Each path below is one point turned by a fixed rotation once a step. After each direction that follows a path, write how fast that rotation turns it, in degrees each step (0 if it stays still).
Each turn is a multiple of 5 degrees from 10 to 175, or 0.
Each row of a path follows its step; steps can be skipped.
Path 1:
step 0: [ 17 -63 -47 -35  -7   3   6  -9 -43   4 -14 -14  14 -23   1 -27  32  17
  10   5 -24  26 -15  -4 -20 -21 -33  21   9 -35  22  32]
step 1: [ 15 -21   9   4  -9 -22  23  20 -32 -14  -8   3   1   2  10 -23  -5 -22
   4   3   4  37 -55  21 -11 -59 -38  45  -6 -26  -1  48]
step 2: [-18 -25   5   7 -12  -3  10  13 -25 -15 -15  -1  40  64  -4  15   1 -24
 -23  -3   6 -19 -34 -15 -30 -55 -46  32  22  14 -21  11]
step 3: [  6 -43 -25  16 -15   9  -6 -21 -55   8 -14  16  26  27 -46 -21  -8 -13
 -26  -9  22 -25   6 -35 -12 -14  -5   1  42 -12 -36  40]
step 4: [ -4  18 -12  -9 -39 -14 -38  -1 -73 -16   6  37 -13 -11 -41 -39 -20   5
   6   2   3  13   8 -12 -13 -32  -5  35  38 -25 -14   7]
step 5: [-10   5   7 -20 -16  11 -29  14 -45 -25  15  -3  39   8   6   7   0 -23
  31  23  22  16   1   2  10 -37   1  42  71 -26  33  -9]
step 6: [ -8 -20   8 -22  18  20  -7  33 -43 -16   2 -10  39  -1  27   7  -5 -30
 -27   4  43  24  14 -15  13 -62  29 -26  29 -31 -14  17]
step 7: [-49  -4 -33   6  10 -11 -26  59 -36   6  -5  -6  -7 -12  14  -9 -16  -2
 -40  16 -10   3  13 -11  -8 -39 -29 -40  38 -32 -30   7]
step 8: [-40 -21  -5  41  -5  -7 -17  20 -32  -8   2  25 -13 -19   5  14  29  20
  15  -1  33  11   7  16  12  -1 -64 -17  65 -29  -8  15]
step 9: [-33 -25 -27 -29   8 -11  10   6 -54 -15  -9  32 -18   4  -5  34  46  16
  10 -26  58  31  10  38  -8 -31  -6  -1  19   4   4  -3]
step 10: [-49 -33 -49  -6 -13 -30  14  23 -48   7 -35 -26 -11  29  -5   0  -3 -13
  -6   0  16  24   9  27   5 -29  16  -8   5  -2  57  23]
Speeds:
[-11   4  11 -22  11   2  -5   4  -9 -12  -9   3  -7  11  -3  -1   1   4
  -2   7 -11   5  14   2   2   2 -10   9 -15   5 -16  -6]	145
[ 10  -3   6  -1   1 -11   1  -2 -19  13  -9  -6 -14  13  -7   8   3  -6
   5 -15  -3  -4 -16  -6   3   3 -12  -1  -7  14  10   7]	40
[  8  -2  -3 -12  -9  -2   4  -6 -10   0   3  -6   0  -6  -6  14  -9  14
   2   8   0   5  12  -2  11  -7   8  11 -10 -12  25  -4]	70
[  7  13 -10   8  -6   8   4  -9  -9  12   2  -4   5  -8  -3  -7  -4  17
  -2   0   0  -1  17  -9   2   4 -25 -10   2   7  -9   0]	85
Path 2:
step 0: [ -1  20 -26  -9 -11 -35   5  -8 -19   4 -27  24 -24  -8  20  -6  16  -8
  18 -23  -7 -24  -2   6  34   8  46  22  -3  27  -6  52]
step 1: [ -2 -33   0  21   7   0  11  23  27 -22  21  20  17   7  13   3  46  34
  30  -8 -18  -6  31 -15  42  -7  10 -11  16  -6  30  27]
step 2: [  4  15 -18  -7 -28 -41 -15  -9 -17   2  21  23 -24  -7  43 -15  23   5
  -3 -20  -9 -12 -15   0  12  10  47  26  10  17  -9  46]
step 3: [  6 -17 -12  24  20  -2  -1   6  11   1  23  18   1   1   9   4  39  34
  19  -8  -7 -23  53 -15  50  -7  16  -2  38 -26  15  -6]
step 4: [-11  12 -19  10  -4 -54 -23  10  -1 -26   3   9 -12 -21  48 -23  14 -13
 -10 -21  -4 -18 -13   4   6  27  41  27  26  13   5  24]
step 5: [ 20  -1  -5   4  28  -6  -4   9 -10  -4   2  14  30   9  -1  13  22  17
  21   0 -11 -11  51   6  42  -8  37   0  45 -38  20  19]
step 6: [  8   3 -25  10 -18 -61  -9  18  16 -25  10  11  16 -15  12  -8  21 -17
   7 -37  -3 -14  -2   2  -9  21  48  30   7  32  10  10]
step 7: [ 38  -3   0 -16  30 -21   2  12 -14  -2  10   0  22  -3   6   4  14  30
  35   2 -28  -3  37 -19  38  -2  34 -20  33 -21 -17  24]
step 8: [ -2  -3 -20   4 -16 -45 -17  15   2 -21  53  13   6  -3  21   3  26 -19
  -3 -43 -15 -12  13  -6 -13  38  40   2  -9  10  17  -3]
step 9: [ 32  10  -3  -1  33 -15 -11  11 -38   2   9   7  15 -21  23 -18  19  32
  18   7 -32  17  43 -11  26  -3  33   8  26 -19 -28 -10]
step 10: [ -9   4 -15   1   4 -45 -21   4 -15 -33  13   9  22   7  26  16  29 -22
  -9 -40  -4 -32  13  -9   2  40  25  -8   2  11  26 -34]
Speeds:
[  6   9   4 -18  -3  -4  -5 -18 -18   5  -2  -1   3  18   6  17  -3  -1
  -6   2   6 -14  -8  -3   8   0   4 -13   7  -6   0   7]	145
[ -1   3  -3 -20 -14 -12   8   8   0  14 -14  11 -10  -5  11 -15 -15  -5
   5   6  -9   2  -2   3   0  -3   9   6  -3 -11  -1  -6]	170
[  4  -6 -14   3   8  -6  12 -14   6   2  -1  -2  12  -3  20   0   2   6
   0 -20   7   8  -1  21   2  -2  -2  -6  -6 -12  -8   1]	0
[-26   5  12   0  -2 -17  -7   8   4  -7  10   2   8   0  -4   4   0   1
  -2  -6   5 -15  -7   2   0 -17   1   3 -16  -7 -10  -3]	170
[ -1   5   0   2   8  -3   3   6   0 -11 -32   0  18   2 -11   5  -5 -12
   4   1   7  -2  -1  14   1  -2   5   9   6   3  13   6]	60
[ -3  -7  -2  -5 -18 -11 -16 -10  -4 -16   0  -1 -13   4  -1  -6   0 -20
   7 -13   6  11   3   9  -2   1  -9   1   7  11  -7   1]	170
[ 10   1  -9   3  -2 -11   5  -9   4   7 -12  -3  -1  -4  -7   2   4   9
   5  -4  10 -14   0 -12   8  -7  -3   7   4  18 -13 -24]	110
